Named turns come first, each shown by rows before and after it. Which turns, in which order, take the first row of each pair that follows to the second? Write the first one first, as in the answered first pair.
J_439 (before |-> after):
70  -85  98  -78  147  150  -106  64  44  -184  34  72 |-> -6  -151  117  -92  171  69  -74  54  11  -220  -6  64
-138  -149  -39  -45  119  -85  77  -90  -36  -104  -41  117 |-> -52  -121  -26  50  20  43  88  214  -37  -46  11  -156
-69  -68  38  -18  24  -73  27  39  -91  5  -84  -86 |-> 81  45  1  2  -35  105  -40  89  -10  33  -7  -79
J_803 (before |-> after):
83  -131  100  2  46  -17  88  -98  -26  -44  11  37 |-> 73  -138  89  4  68  14  90  -65  -27  -66  16  26
56  88  -154  -19  10  161  -91  -64  66  39  48  57 |-> 93  124  -89  -11  -57  42  -110  -154  58  82  13  64
42  -124  -23  -22  129  45  13  144  -49  -68  32  36 |-> 137  -47  -48  -10  102  109  -29  126  -19  -46  51  62
139  12  30  -39  -100  87  -41  9  1  -46  11  38 |-> 128  15  59  -28  -121  -2  -38  -28  -2  -25  -15  33
J_885 (before |-> after):
51  38  32  -42  -82  -28  -4  -134  -31  59  -37  111 |-> -83  -105  53  -48  2  -81  70  -13  -99  1  -72  25
104  185  162  94  -87  -113  -43  -140  66  54  -141  -29 |-> -132  -43  167  92  49  -135  89  74  -48  -73  -171  -168
-77  -35  -25  2  68  -136  76  -18  -6  -86  30  -1 |-> -21  3  -98  -7  104  20  48  39  34  -109  90  19
J_148 (before |-> after):
-72  -34  84  45  -7  -36  61  103  -2  28  -6  -119 |-> -6  6  -33  -2  79  162  17  73  54  -24  72  10
-41  -75  77  -7  113  182  -68  179  -1  3  23  -104 |-> 91  47  100  25  1  164  -132  121  50  92  36  -105
75  166  56  134  -174  -303  2  -65  -55  188  -120  20 |-> -259  -150  -102  4  224  -89  125  49  -124  -124  -72  154
J_468 (before |-> after):
-5  -85  -71  -217  141  -143  37  -153  -120  -7  -11  132 |-> 183  75  -73  -180  40  -78  -58  -192  -37  70  29  152
-2  -42  -132  33  99  -27  -46  119  76  -65  118  -77 |-> -20  -46  -146  10  123  -36  -50  67  77  -92  124  -18
44  113  13  16  -174  -88  -30  -30  -55  -30  -43  3 |-> -8  61  31  36  -172  -103  -9  27  -76  -36  -47  -51
83  -8  -259  -34  110  274  -5  56  74  -130  93  72 |-> 134  24  -234  -5  36  288  -7  135  72  -79  93  -11
Pairs:
(2 to 3 turns a pair)
131  5  19  -1  -112  -54  -6  -252  -24  124  -43  61 |-> 99  -59  53  63  -135  0  55  21  -73  141  -14  -195 -> J_439 J_468 J_439
1  80  215  -12  -187  -220  -8  -61  31  116  -131  -354 |-> -28  117  96  -154  8  -150  -76  -453  95  -13  -117  77 -> J_148 J_885 J_885
-85  -109  10  16  -68  -101  57  366  -117  10  -98  -191 |-> 178  137  -176  -60  -2  253  -134  73  84  -6  40  205 -> J_803 J_439
171  146  75  20  -136  -39  15  177  129  123  123  -14 |-> -167  -128  23  -94  164  -112  142  99  19  -101  68  146 -> J_148 J_468
-109  -76  112  5  108  78  168  327  -37  -74  25  -197 |-> 119  112  32  23  62  314  47  271  86  -22  122  -95 -> J_439 J_468
-101  -84  -121  -63  184  137  150  73  55  -231  -56  -19 |-> 93  117  -69  -89  48  -9  42  -271  143  -104  -75  188 -> J_468 J_885
-7  -34  -88  -25  167  251  24  22  142  -215  78  186 |-> 232  213  36  53  -127  61  -71  -125  203  14  37  139 -> J_439 J_148
-71  42  26  -16  5  -56  17  -161  24  -68  -11  71 |-> -87  -4  -41  -12  74  107  44  9  29  -128  52  12 -> J_439 J_468 J_885
41  -31  -52  55  35  234  44  320  25  -29  103  -216 |-> 139  147  59  -8  -95  -176  -74  -320  68  87  -46  154 -> J_148 J_885 J_439
-97  -45  97  -17  -57  -159  91  -50  -50  67  -103  -53 |-> 82  109  70  -9  -121  -33  0  -129  47  131  -42  41 -> J_148 J_148
-5  -38  -129  -57  117  242  26  107  43  -136  43  15 |-> 69  68  -114  -62  75  211  -40  -54  95  -105  32  133 -> J_439 J_468
12  100  -77  -40  27  13  -6  -109  101  5  -52  88 |-> 57  108  -104  -17  25  113  -15  13  108  3  -19  17 -> J_148 J_885 J_148
66  -32  -3  85  -233  -386  1  -197  -123  23  1  -136 |-> -122  -232  -260  -31  168  81  57  -15  -106  -289  145  25 -> J_148 J_439 J_468
-185  -120  -179  -217  140  -75  85  -61  19  25  -13  -50 |-> -132  -69  -228  -227  162  27  46  -100  55  10  34  34 -> J_148 J_148 J_148
-179  -184  37  52  109  -142  30  -86  -15  -43  -109  -44 |-> 149  75  13  135  -81  99  -95  44  106  113  11  -161 -> J_439 J_885
81  72  -106  -37  59  310  -42  61  105  -70  127  69 |-> -93  -39  -91  -114  176  108  6  -143  38  -145  33  231 -> J_439 J_803
-283  -252  49  -154  205  -37  95  -40  -32  -129  7  -19 |-> 139  88  -26  -51  4  347  -80  71  157  56  182  -74 -> J_439 J_439 J_468
-190  -178  129  30  -1  -306  118  -42  -113  -42  -151  -84 |-> 234  141  -34  99  -103  279  -70  163  110  67  83  -129 -> J_803 J_439 J_803
195  221  46  -19  -50  -25  -136  -213  84  51  5  161 |-> 170  200  -32  -43  46  104  -127  -180  99  -24  52  213 -> J_439 J_148 J_468
-200  -210  -97  -21  65  127  155  95  -119  -145  -42  9 |-> -115  -70  21  -12  -95  -169  83  -269  -102  -22  -136  154 -> J_439 J_885 J_439
119  93  37  32  -168  12  4  31  -18  138  12  -88 |-> 98  108  22  -1  -137  -37  -28  -151  1  128  -3  68 -> J_148 J_885 J_885
